Small tables with named rows and columns. After each table, cells are looked up by row and column.

pekev =
           sav  rorus    les
gura     63116  68588  48566
lari     32469  49145  47620
zisi     62513  68920  46723
gok      22480  51943  48178
keradaf  40697  39752  47779
tup      40093  39030  47627
teposal  41111  40260  47774
dodup    59504  63700  47401
kig      76104  48440  45526
gon      44887  44526  47823
fiko     55683  39954  48315
sutudu   34947  61663  45676
zufi     44390  47482  47314
rele     47582  47502  47570

zisi, les => 46723
gura, les => 48566
rele, rorus => 47502
teposal, sav => 41111
zisi, sav => 62513
dodup, sav => 59504
keradaf, sav => 40697
zufi, les => 47314
rele, sav => 47582
zufi, rorus => 47482

galo:
            zuv     luf     fab     kub   gisum   sesiz  kovezup    piru    kife
sevizi   -0.273  -0.067   0.143   0.304   0.386   0.373    0.257   0.082  -0.128
nunobo    0.062   0.300   0.133  -0.259  -0.434  -0.191    0.190   0.275  -0.012
nes      -0.654  -0.438   0.145   0.528   0.316  -0.256   -0.647  -0.480   0.123
bubupa   -0.170  -0.005   0.163   0.285   0.345   0.328    0.242   0.115  -0.067
lamo     -0.498   0.728   0.117  -0.918   0.015   0.749   -0.393  -0.792   0.495
mos      -0.624  -0.688  -0.616  -0.442  -0.181   0.117    0.365   0.523   0.564
ludevub   0.458   0.218  -0.358  -0.586  -0.247   0.314    0.435  -0.013  -0.531

bubupa, kub => 0.285
mos, zuv => -0.624
mos, sesiz => 0.117
nunobo, piru => 0.275
bubupa, fab => 0.163
nes, fab => 0.145
lamo, kovezup => -0.393
bubupa, piru => 0.115
sevizi, sesiz => 0.373
nes, zuv => -0.654
mos, luf => -0.688
mos, gisum => -0.181
nunobo, kub => -0.259
lamo, piru => -0.792
ludevub, piru => -0.013
nes, sesiz => -0.256
ludevub, zuv => 0.458
sevizi, luf => -0.067
ludevub, fab => -0.358

Table mukes
,teluve,vileta,pelur,nogi
bubama,5.728,5.368,6.184,5.662
kof,4.057,5.143,6.883,5.477
soron,8.881,5.267,5.542,6.232
gepifuf,2.720,6.082,4.534,4.711
nupofa,5.307,6.067,4.267,5.401
fug,5.436,5.091,6.761,5.464
dez,6.188,4.796,7.364,5.593
niser,4.873,5.111,6.558,5.404
nini,6.008,7.032,1.233,5.251
gov,6.581,6.274,3.003,5.569
nira,3.716,6.445,3.329,4.937
kozit,4.551,5.068,6.869,5.456

nogi of bubama is 5.662
teluve of gepifuf is 2.720
nogi of nini is 5.251
teluve of gov is 6.581
pelur of gepifuf is 4.534
nogi of kof is 5.477
teluve of nini is 6.008
teluve of fug is 5.436
pelur of dez is 7.364
vileta of bubama is 5.368
teluve of kof is 4.057
teluve of bubama is 5.728
teluve of nira is 3.716
vileta of nini is 7.032
nogi of gepifuf is 4.711
pelur of kozit is 6.869
pelur of niser is 6.558
teluve of nupofa is 5.307
vileta of kof is 5.143
vileta of gepifuf is 6.082

vugigu
|  | sonati | paf | debif | muneka |
|---|---|---|---|---|
| rabo | 112 | 112 | 209 | 114 |
| poka | 102 | 97 | 89 | 114 |
| vanun | 111 | 104 | 36 | 111 |
| gup | 122 | 110 | 93 | 111 |
| sapi | 103 | 113 | 187 | 110 |
| kas | 107 | 111 | 242 | 115 |
| pufolat | 117 | 111 | 119 | 112 |
| pado | 107 | 107 | 8 | 111 |
| fezor | 107 | 114 | 184 | 107 |
| burup | 106 | 114 | 40 | 112 |

What is the muneka of vanun in vugigu? 111
What is the sonati of pufolat in vugigu? 117
What is the paf of fezor in vugigu? 114
What is the sonati of burup in vugigu? 106
What is the sonati of gup in vugigu? 122
What is the debif of vanun in vugigu? 36

sut:
,lorug,rokefol,fesuta,puzoz
revit,-25.93,-14.07,-12.01,-23.69
lofes,-0.97,-9.61,-36.96,-47.74
dabamek,-50.25,-75.86,-4.25,2.11
zutila,-37.29,-19.56,-0.05,13.60
zagida,-37.39,-9.01,3.14,6.10
todu,-9.89,68.70,9.84,-17.01
pepal,-24.04,77.66,23.25,-2.54

pepal, rokefol => 77.66
zutila, rokefol => -19.56
dabamek, rokefol => -75.86
dabamek, lorug => -50.25
zutila, puzoz => 13.60
dabamek, puzoz => 2.11
pepal, lorug => -24.04
zutila, fesuta => -0.05
pepal, fesuta => 23.25
todu, rokefol => 68.70
lofes, lorug => -0.97
lofes, fesuta => -36.96
revit, lorug => -25.93
zagida, rokefol => -9.01
dabamek, fesuta => -4.25
zagida, lorug => -37.39
todu, puzoz => -17.01

sasima:
,meb,rudivep,bal,lub,gola
sezip,30,8,-8,24,-15
zetupa,-3,54,15,45,21
tasat,-10,10,13,19,28
vakoze,-10,-2,6,-31,25
lamu,80,8,-5,1,-10
varure,7,-1,27,22,-51
paz,0,27,5,-40,30
norura,-2,-9,21,-12,-47

What is the lub of varure in sasima?
22
What is the rudivep of varure in sasima?
-1
What is the gola of lamu in sasima?
-10
What is the meb of zetupa in sasima?
-3
What is the gola of sezip in sasima?
-15
What is the lub of tasat in sasima?
19
What is the lub of paz in sasima?
-40
Row with the largest bal: varure

Table fodevu
	tor	kobene	giviziv	niti	suda
nivaf	75	54	69	51	73
gil	81	82	43	53	75
luf	75	83	69	51	68
savip	75	54	69	7	67
zefek	62	54	69	51	73
rimif	75	59	69	63	73
dur	75	36	78	41	73
zol	75	54	69	51	53
gok	57	54	69	51	60
fulotef	75	54	69	51	82
kovol	75	54	69	51	81

luf, niti -> 51
gil, tor -> 81
zefek, suda -> 73
nivaf, niti -> 51
zol, suda -> 53
dur, giviziv -> 78
rimif, giviziv -> 69
fulotef, tor -> 75
rimif, niti -> 63
savip, tor -> 75
rimif, tor -> 75
luf, tor -> 75
zol, niti -> 51
gok, suda -> 60
gok, kobene -> 54
Row with the largest suda: fulotef

